In the data rows, zero lies at 4.5, halfway between 4 and 5.
Some points, each followed by its number:
[3 0 7 2 4 5 3 5] 0
[1 5 4 7 6 0 6 3] 1
[4 5 2 6 4 1 5 5] 2
[5 3 7 5 6 6 4 5] 3
[3 7 3 9 5 5 4 5] 4
[5 4 6 4 8 5 6 3] 5
[3 4 5 8 7 3 4 4] 6
[7 4 4 5 4 3 7 2] 7
[3 4 5 3 4 3 3 8] 8
[3 5 3 8 4 4 3 5] 9
[6 5 4 5 5 4 5 2] 10
[2 6 4 6 4 5 4 3] 11
[3 7 4 6 6 3 5 3] 12
[4 6 3 7 5 1 6 3] 13
[1 4 5 6 3 3 4 8] 14
[5 6 3 4 3 2 6 6] 15
[3 2 4 2 2 7 4 5] 16
[5 2 6 3 7 6 4 6] 17
[1 2 6 3 3 5 4 6] 18
[3 2 6 2 4 5 3 6] 19
[4 2 7 9 6 5 4 6] 20
[7 5 6 3 6 8 4 3] 21
[3 6 6 4 6 6 3 4] 22
[4 7 3 6 4 2 5 3] 23
[2 2 5 2 2 5 4 5] 24
[4 9 6 8 3 2 4 4] 25
[3 1 6 5 3 3 4 7] 26
[5 3 5 2 3 6 5 6] 27
[2 5 6 8 8 2 3 4] 28
[2 4 3 4 5 2 7 5] 29
[5 6 3 6 4 2 6 5] 30
[4 1 5 5 2 3 5 9] 31
[5 4 4 4 5 4 6 1] 32
[4 2 5 5 2 4 5 6] 33
[7 5 3 5 6 9 5 4] 34
[7 4 4 3 5 8 6 2] 35
[5 5 6 4 7 9 3 6] 36
[8 7 3 4 8 8 4 3] 37
[2 3 6 4 3 5 4 6] 38
[6 3 7 2 7 7 4 5] 39
[3 5 4 2 1 7 3 5] 40
[4 7 5 9 4 3 4 5] 41
[3 3 7 2 4 4 4 6] 42
[7 3 4 1 7 7 6 3] 43
[6 4 4 6 3 1 7 4] 44
[2 8 3 7 4 3 6 4] 45
[4 3 3 2 4 4 2 7] 46
[5 2 6 1 2 7 4 6] 47
[3 7 3 9 4 2 2 6] 48
[7 5 6 5 3 8 5 2] 49
[3 5 5 9 5 4 6 4] 50
[4 3 5 4 5 6 3 6] 51
[5 3 6 3 2 7 5 6] 52
[4 4 3 3 5 6 4 7] 53
[4 5 3 5 3 1 5 5] 54
[4 2 4 3 3 1 5 6] 55
[5 6 3 6 4 2 6 2] 56
[5 4 7 2 3 3 7 3] 57
[4 3 6 4 5 7 0 3] 58
[4 6 5 8 2 2 4 3] 59
[4 2 6 3 3 4 3 7] 60
[5 5 4 6 3 1 5 4] 61
[4 8 2 8 3 4 4 3] 62
[5 4 4 2 0 5 3 5] 63
[5 8 6 9 5 4 4 4] 64
[3 6 4 8 6 4 3 3] 65
[8 4 5 3 6 8 4 2] 66
[4 5 2 6 3 2 6 5] 67
[4 8 4 8 5 1 5 5] 68
[6 4 4 4 6 6 5 5] 69
[6 6 2 5 9 9 4 2] 70
[3 8 3 8 6 3 3 3] 71
[5 6 5 7 3 1 7 5] 72
[5 3 5 3 2 6 4 4] 73
[4 7 3 6 5 3 6 5] 74
[3 7 2 8 6 2 5 5] 75
[4 8 4 9 5 3 6 5] 76
[7 5 2 4 5 9 4 3] 77
[4 5 4 4 1 4 3 8] 78
[4 6 3 7 6 3 5 2] 79
[3 2 5 2 4 7 5 6] 80
[3 5 5 7 4 3 6 4] 81
[4 3 4 2 3 6 4 4] 82
[3 3 6 2 3 7 5 3] 83
[5 2 4 2 2 3 3 7] 84
[5 5 3 6 6 1 6 6] 85
[3 6 4 6 6 2 6 3] 86
[3 5 4 5 4 2 3 3] 87
[4 7 6 8 4 4 4 5] 88
[4 7 5 7 5 2 5 6] 89
[3 2 6 2 5 7 3 7] 90
[4 7 4 4 4 3 5 2] 91
[3 1 5 4 6 3 3 7] 92
[3 5 3 2 0 6 3 5] 93
[3 5 6 6 4 3 4 3] 94
[4 5 5 9 5 1 3 4] 95
[5 3 6 3 6 4 4 6] 96
[7 6 4 6 5 6 5 0] 97
[4 3 8 2 3 5 4 5] 98
[6 3 6 4 6 6 4 5] 99
[7 5 5 2 6 7 5 4] 100
[3 6 3 4 5 4 5 5] 101
[8 5 3 3 4 6 5 3] 102
[6 3 5 1 1 3 6 7] 103
[3 6 2 7 5 4 5 5] 104
[4 8 3 5 5 8 2 4] 105
[7 3 6 1 1 6 4 4] 106
[8 5 4 3 5 9 5 1] 107
[3 6 5 6 4 2 5 5] 108
[6 4 4 3 3 4 4 5] 109
[4 4 4 7 6 4 4 7] 110
[2 4 4 6 5 0 5 5] 111
[6 6 2 5 8 7 5 0] 112
[5 3 6 4 5 3 5 3] 113
[4 2 3 3 5 3 5 3] 114
[4 3 5 2 5 3 5 9] 115
[7 4 4 3 5 4 7 3] 116
[4 2 4 1 2 7 2 5] 117
[2 3 4 1 4 6 4 3] 118
[6 5 6 3 3 7 3 2] 119
[3 2 6 0 2 7 3 5] 120
[6 5 4 4 6 9 3 4] 121
[6 3 6 3 5 5 4 5] 122
[3 1 4 3 4 8 3 4] 123
[0 3 5 5 4 3 3 7] 124
[4 3 7 3 6 7 3 5] 125
[7 5 5 2 7 6 3 2] 126
[5 1 6 6 8 3 5 8] 127
[7 3 4 2 4 6 6 2] 128
[4 3 5 5 4 5 5 5] 129
[8 5 4 4 3 8 4 2] 130
[4 4 3 3 3 3 5 4] 131
[4 3 7 5 4 1 5 4] 132
[4 6 5 4 4 5 5 4] 133
[4 3 5 0 3 7 4 4] 134
[6 3 7 4 6 5 3 4] 135
[5 3 6 4 7 7 3 5] 136
[4 5 6 5 3 1 2 7] 137
[6 5 5 4 5 4 6 3] 138
[4 8 4 9 7 3 6 3] 139
[2 5 4 3 3 4 3 4] 140
Which five points above are nearest to each new point by angle? Their numbers follow each, nearest first.
[7 4 5 2 4 9 5 5] 100 21 35 66 107
[3 2 5 5 3 3 4 7] 26 31 33 14 60
[4 3 6 6 5 4 4 5] 20 127 26 6 3
[5 2 5 3 3 7 2 5] 117 47 123 73 120
[6 3 5 4 5 8 6 4] 35 34 66 107 69
[5 3 3 2 3 5 5 4] 82 134 128 16 131
[3 5 3 4 3 3 4 2] 87 91 131 140 23
[6 5 7 2 5 6 7 5] 100 39 57 43 21
[4 2 5 4 4 7 3 6] 51 90 123 80 117
[4 3 4 2 4 3 5 5] 55 131 84 103 114
[7 5 5 3 6 7 5 4] 100 21 66 107 43
[3 2 5 4 4 4 6 4] 129 18 24 114 0
[5 4 3 8 6 2 6 5] 85 13 75 30 2
[5 6 2 5 3 3 5 1] 56 91 23 10 62
[4 7 5 7 5 1 4 4] 68 89 25 95 108
[3 2 2 2 3 2 5 4] 131 114 55 29 84
[4 3 6 2 5 6 4 6] 90 19 80 125 17
[7 3 7 2 7 8 6 4] 39 100 43 99 21
[3 1 5 1 3 4 5 5] 24 0 19 120 18
[4 5 4 8 6 2 4 5] 95 6 75 68 28
[2 4 3 5 7 8 3 3] 70 121 123 105 22
[6 4 2 5 4 7 5 2] 77 130 107 35 34
[4 5 3 6 5 2 4 5] 2 75 85 111 48
[4 3 4 1 3 6 3 6] 117 120 82 16 47
[6 6 5 5 7 5 4 3] 37 112 70 126 97
[7 5 3 7 9 4 3 2] 112 70 79 10 37
[4 4 4 7 4 5 4 4] 9 50 4 65 41
[5 6 5 4 3 5 6 3] 133 49 91 138 57
[6 4 4 3 4 6 4 6] 27 47 53 52 109
[2 5 3 3 4 3 3 8] 8 46 124 14 78
[5 2 7 1 4 5 1 6] 19 60 0 122 98
[6 3 4 2 5 7 3 3] 66 126 43 107 21
[5 7 4 7 3 4 4 3] 62 59 25 64 41
[5 7 5 9 6 4 3 4] 64 41 65 88 71
[2 4 3 2 3 5 3 7] 46 53 8 93 40
[4 3 3 4 3 2 5 5] 55 131 54 67 2
[1 4 7 2 3 2 4 5] 42 18 38 24 140
[6 4 3 2 4 9 6 3] 35 107 77 128 43
[9 5 4 6 6 7 4 1] 97 66 107 130 37
[3 3 5 3 2 3 4 5] 24 55 84 18 60
[3 3 5 5 5 8 4 3] 123 58 83 125 121
[2 3 6 2 2 2 4 4] 24 42 140 18 55
[5 2 5 5 4 4 4 8] 31 26 60 92 115
[2 4 2 6 3 2 3 3] 87 2 9 54 111
[3 3 5 7 4 4 4 5] 20 9 14 26 50
[6 4 3 2 4 8 4 4] 77 35 107 121 130
[6 2 7 3 5 5 3 5] 122 135 99 96 39
[5 4 5 7 7 4 5 5] 6 20 110 127 28
[3 6 5 4 6 3 7 8] 115 29 89 85 101
[6 2 4 2 1 7 4 5] 73 47 106 117 27
[3 3 4 1 2 6 3 3] 82 118 117 134 120
[5 6 6 5 7 6 3 3] 22 21 126 70 37
[6 3 5 1 5 5 6 6] 27 122 43 103 96
[6 5 3 5 6 2 6 6] 85 30 2 15 74
[4 6 3 8 4 1 6 4] 13 30 68 23 2
[2 6 4 7 6 0 5 4] 1 86 111 13 108
[3 3 6 5 4 2 7 5] 132 111 29 81 55
[3 6 5 7 6 3 7 7] 89 76 74 108 68
[5 7 5 8 7 1 6 3] 139 86 13 68 79
[3 3 3 5 4 2 3 5] 111 87 2 55 124
[3 3 5 6 4 1 4 4] 111 132 1 87 95
[5 4 3 1 3 4 5 7] 103 84 109 27 46
[5 3 6 4 4 4 2 5] 60 0 135 19 58
[3 8 4 9 5 3 6 5] 76 68 139 41 45
[4 5 4 6 6 4 5 3] 79 139 12 86 65
[6 3 6 2 3 6 6 7] 27 52 47 103 106
[4 5 4 6 7 2 5 5] 85 75 86 1 28
[1 3 4 7 4 4 4 5] 124 14 9 6 50
[6 7 5 5 8 6 6 4] 37 70 5 112 34
[6 6 5 6 4 2 6 4] 72 44 61 30 56
[5 3 4 2 4 7 3 6] 117 47 27 90 120
[7 2 5 2 5 6 5 5] 122 43 39 99 27
[2 3 5 1 2 5 4 7] 24 18 120 19 38
[5 3 4 1 1 6 5 6] 27 47 63 16 52
[4 3 6 3 4 4 5 6] 42 60 115 19 98
[5 5 5 7 7 3 4 6] 110 6 28 89 95
[4 3 3 1 3 7 3 8] 53 117 46 27 16
[5 5 4 4 4 7 3 5] 121 105 77 36 40
[8 4 5 4 3 8 4 1] 130 49 107 119 66
[4 5 1 5 6 4 5 5] 104 101 75 74 2
[7 5 4 4 5 5 5 3] 102 107 10 66 97
[5 4 6 3 2 1 3 5] 137 55 84 132 103
[3 2 4 4 3 6 2 7] 51 60 117 90 46
[3 5 4 2 2 7 3 4] 40 93 82 117 134
[8 4 6 2 7 7 6 4] 100 43 21 39 66
[5 5 5 5 5 3 3 5] 137 95 48 28 89
[5 3 5 1 4 8 1 5] 117 120 134 47 90
[6 6 6 4 5 6 5 3] 21 49 107 66 100
[4 4 4 5 3 5 2 7] 78 46 8 60 51
[4 3 5 5 0 2 5 6] 33 31 55 26 78
[3 3 6 2 2 4 5 5] 24 42 98 18 120
[8 5 4 1 6 9 6 4] 100 43 35 107 21
[3 2 7 3 6 7 2 5] 125 90 51 136 58
[5 5 5 1 3 8 4 5] 134 47 40 120 27
[6 3 6 3 5 3 5 6] 96 122 115 103 127
[6 7 4 5 4 6 4 0] 97 10 112 130 107
[5 4 4 5 6 4 6 3] 32 10 7 5 138
[6 5 3 4 4 5 5 3] 102 130 107 128 97
[5 7 5 9 7 5 4 5] 64 139 4 76 88
[6 8 3 7 4 7 6 1] 97 112 62 10 49
[5 6 5 4 6 7 4 5] 36 121 37 21 105
[2 3 4 2 2 3 5 6] 24 55 18 131 84
[2 5 4 6 2 2 3 4] 87 59 108 94 54
[5 3 4 2 2 3 3 5] 84 109 63 103 46
[3 5 5 4 6 4 6 6] 29 115 101 127 85
[7 5 4 5 5 4 6 0] 10 97 32 7 138
[2 2 4 3 2 3 5 5] 24 55 18 131 33
[5 5 4 5 8 4 3 2] 112 70 126 79 10
[2 4 3 6 2 4 2 4] 9 140 87 11 48
[4 4 5 7 6 3 4 6] 110 6 28 20 95
[5 4 3 1 3 5 6 3] 128 82 134 131 118
[6 2 3 4 4 2 6 6] 55 44 31 103 84
[3 5 4 4 4 3 5 4] 29 1 54 131 87
[4 5 5 6 6 3 4 5] 28 6 95 89 68
[9 3 6 4 7 7 6 2] 66 35 21 43 107
[4 5 5 8 4 2 4 5] 95 41 48 59 68
[4 1 4 3 5 6 5 7] 80 90 51 17 53
[7 6 6 2 7 8 6 4] 100 21 43 66 37
[4 6 3 6 2 5 5 4] 62 45 59 11 67
[5 4 6 3 4 3 3 8] 8 115 60 137 84
[5 6 5 5 3 5 6 3] 133 49 97 91 138
[4 8 5 7 4 2 4 3] 25 68 23 59 41
[1 7 5 4 3 3 1 3] 140 87 11 94 91
[7 4 4 3 7 6 5 3] 43 66 100 126 69
[4 0 6 1 4 5 5 4] 0 19 120 80 24
[4 6 4 7 5 1 5 5] 68 89 13 108 75
[6 3 5 3 4 8 6 2] 35 128 107 66 49
[4 3 4 6 4 3 5 5] 111 2 67 26 33
[7 8 5 4 7 8 3 2] 37 21 70 121 126
[5 3 4 1 5 5 1 6] 46 117 19 90 51
[4 7 6 6 4 3 5 4] 25 88 108 68 64
